Questions about the grid below.
1) Report the third largest entry.
2) Report the 2nd entry in reading order.
3) Report the smallest entry.
4) Report the top-left entry.
5) Report the top entry of the column that holds the smallest entry.
6) Report the maximum.
7) Report the entry in the top-right corner.
8) Report the entry in the bottom-left corner.
array([[ 97, 161, 122,  78, 131, 102, 105,  84],
       [ 46,  38,  27, 146,  68,  61, 134, 125],
       [ 33,  95,  38,  61, 116, 121, 144, 142],
       [ 91, 128, 103,  44, 117, 121,  93,  94],
       [ 39, 113,  62, 141, 101,  38, 129,  85],
       [132, 165, 143,  44, 128, 132,  85,  82],
       [ 53,  98,  56,  70, 112, 117, 131, 130],
       [ 50,  96,  60,  73, 111, 118, 123, 131],
       [151,  80, 141, 121,  57,  47,  33,  28],
       [132, 100, 117, 104,  87,  93,  85,  82],
       [142,  89, 126, 103,  66,  64,  53,  46]])
1) 151
2) 161
3) 27
4) 97
5) 122
6) 165
7) 84
8) 142

Questions about the matrix below. Rows and columns are numbered from 0.
1) Give the bottom-left entry.
2) Give the entry directly below 106.
3) Give the entry in row 0 and column 2.
4) Give the entry just left of the centre entry.
5) Give the entry directly above 115.
6) Give the entry in row 1 and column 0.
array([[105,  82, 103,  61, 122,  71, 109],
       [137, 106, 117, 112, 108,  74, 109],
       [ 78,  88, 116,  87, 112, 109, 102],
       [115, 102,  67,  97,  99, 123, 108],
       [105, 128, 122,  97,  74,  80,  97],
       [117, 104,  78, 109,  75,  94, 117],
       [ 24, 137,  25, 131,  84,  93,  29]])
1) 24
2) 88
3) 103
4) 67
5) 78
6) 137

Questions about the table below. Counting starts at 0.
1) Report the top-right entry.
2) Report the entry in row 2 and column 2.
3) Report the entry in row 1 and column 0.
4) Report the entry in row 0 and column 0.
5) Report the entry in the bottom-right corner.
6) Report the bottom-left entry.
7) Report the entry in row 0 and column 1.
8) Report the entry just left of the largest entry.
array([[119,  88,  87, 168, 115,  96, 131, 157, 117, 148],
       [102,  99,  96,  55, 100, 104,  84,  57, 101,  73],
       [ 70, 107, 109,  80,  88, 116,  90,  77,  86,  81],
       [105,  95,  88, 108, 104,  90, 106, 110, 104,  98],
       [118,  80,  59, 113, 100, 120,  97, 115, 112, 100],
       [ 68, 103,  93,  70,  85, 112,  89,  77,  82,  80],
       [118,  90,  87, 121, 109, 103, 111, 121, 106, 108],
       [ 83,  80,  61, 127,  93, 127, 114, 126,  90, 119],
       [ 74,  90,  77,  23,  88, 101,  78,  31,  84,  62],
       [110, 105, 115, 104, 109, 131, 103, 112, 106, 102],
       [ 74,  94,  84, 126,  89, 105, 110, 121,  91, 116],
       [113, 110, 129,  69, 105, 106,  91,  70, 110,  79],
       [ 97,  98, 100,  90, 105,  86,  94,  98, 104,  96],
       [134,  98,  98, 146, 112,  98, 119, 126, 120, 120]])
1) 148
2) 109
3) 102
4) 119
5) 120
6) 134
7) 88
8) 87

array([[ 89,  91, 105,  92,  95, 108,  99,  67, 101, 121],
       [ 98,  46, 115,  41, 111,  92, 131,  84,  80, 113],
       [ 83,  80, 103, 104,  75, 125,  83,  70, 103, 126],
       [ 94,  99,  86,  80, 124,  85, 123, 116,  87,  73],
       [ 85, 115,  94, 127,  82, 120,  77,  75, 111, 114],
       [157,  55, 155,  82,  75,  90,  95, 131, 106, 133],
       [ 70, 140,  65, 111, 126,  97, 110,  86,  97,  73],
       [154,  82, 147, 121,  59, 103,  69, 133, 119, 132],
       [ 43, 104,  63,  60, 144,  96, 140,  43,  77,  84],
       [142,  49, 158, 109,  38, 123,  61, 102, 118, 162],
       [159,  56, 157,  82,  75,  89,  94, 131, 107, 134]])
The 5th entry from the end, reading row by row is 89
Find the bottom-right entry.
A: 134
Find the entry directly above 98.
A: 89
The largest entry in the first row: 121
The entry directly above the smallest entry -> 144
Find the third-last entry, reading row by row.
A: 131
Find the fourth entry in reading order.
A: 92
The fourth entry from the end, reading row by row -> 94
Find the top entry of the column that holds the smallest entry.
A: 95
Find the minimum.
A: 38
The third entry on the main diagonal is 103
Find the second entry on the diagonal from the top-right corner.
A: 80
The 2nd entry on the main diagonal -> 46
The entry directly below the smallest entry -> 75
Find the third largest entry.
A: 158
The 2nd entry, reading row by row is 91
Find the bottom-left entry.
A: 159
Find the first entry in the row that holds the largest entry.
A: 142
The third entry, reading row by row: 105
Find the largest entry in the last column.
A: 162
Find the third entry on the diagonal from the top-right corner.
A: 70
The entry directly below 108: 92
The smallest entry in the first row -> 67
The entry just right of the smallest entry is 123
Find the entry just left of the largest entry.
A: 118
The 2nd smallest entry -> 41
